(in the rows, 128 means zero)
Rotation paths and how fast each direction turns (degrees per step)
Each turn is a multiple of 5 degrees from 10 to 175, or 0.
Each row of a path follows its step; steps can be skipped.
path 1
step 1: [129 128 127 123 127 128 125 128 143 129 133 118 133 120 112 115 133 132
 126 127 128 126 120 139 127 119 127 128 118 123 132 125 120 138 125 116
 133 129 129 123 138 130 135 122 123 119 130 138 143 119 121 129 126]
step 2: [138 112 124 138 138 128 129 134 131 132 128 125 122 119 124 132 131 145
 140 124 122 127 133 136 135 127 132 127 128 127 138 135 119 125 117 114
 129 117 130 128 128 126 134 132 134 123 128 122 131 128 141 139 128]
step 4: [123 132 118 120 128 131 127 126 137 129 128 122 129 135 119 115 130 141
 125 124 122 127 136 130 129 129 125 126 149 125 131 130 125 119 117 117
 134 138 126 122 126 127 126 131 114 134 129 144 123 120 133 128 127]
step 10: [141 134 115 127 132 126 128 128 121 133 118 125 136 125 122 127 126 142
 125 136 129 120 126 135 129 122 133 129 130 128 133 127 137 119 130 120
 141 124 121 135 117 137 138 141 133 131 126 127 137 127 138 131 117]
step 13: [140 123 135 137 134 115 124 131 131 132 123 123 136 137 129 124 136 133
 139 131 141 138 122 134 128 126 130 138 138 130 130 133 121 123 117 118
 124 116 131 124 118 129 127 133 131 126 134 126 138 124 138 137 135]
step 14: [123 124 122 118 125 115 127 136 131 128 127 138 121 135 130 111 121 136
 130 122 131 129 135 123 130 128 133 125 132 129 119 128 126 125 112 120
 131 121 119 113 131 133 122 128 114 122 127 133 124 118 132 128 121]
step 18: [136 136 121 128 144 124 130 126 129 124 133 129 127 114 126 143 121 127
 129 130 134 122 133 144 142 126 131 133 130 119 128 141 131 123 127 125
 123 127 123 134 129 136 123 128 129 122 118 130 120 124 141 134 118]
step 19: [121 135 127 123 132 126 139 121 119 120 133 121 139 133 136 124 139 127
 122 132 139 125 122 141 138 123 138 128 129 127 136 131 124 133 113 121
 122 138 131 122 128 127 117 133 128 126 132 132 139 131 120 131 116]
Directions:
[130 129 125 126 129 128 130 128 126 126 131 126 131 127 128 131 129 126
 127 130 128 127 127 128 127 126 130 128 126 127 128 128 129 132 128 127
 128 126 125 131 127 129 128 126 128 129 131 129 127 132 128 125 125] : 35
[126 129 130 130 129 124 126 127 126 127 129 129 126 131 128 128 128 128
 129 130 130 127 127 127 128 126 129 131 128 129 133 131 128 129 127 128
 129 127 127 128 127 127 128 128 132 130 124 124 129 129 130 125 127] : 135
[128 128 126 131 128 131 129 126 131 129 127 127 124 127 128 129 129 126
 129 126 131 128 127 128 127 127 128 127 127 130 128 130 125 133 132 127
 128 127 125 128 130 130 126 129 129 126 128 128 129 129 131 129 132] : 70
[128 127 131 129 128 132 129 128 127 126 126 129 128 130 127 130 128 128
 127 128 130 127 129 126 126 128 130 127 126 127 127 130 125 124 125 128
 127 128 128 132 126 130 125 130 129 130 129 127 133 129 125 129 128] : 110
[128 129 131 129 128 126 129 130 125 131 127 127 128 128 126 130 131 131
 132 130 124 129 126 125 128 129 131 128 126 129 130 127 127 130 129 127
 127 129 128 127 125 128 128 128 128 125 130 128 128 130 127 132 130] : 100
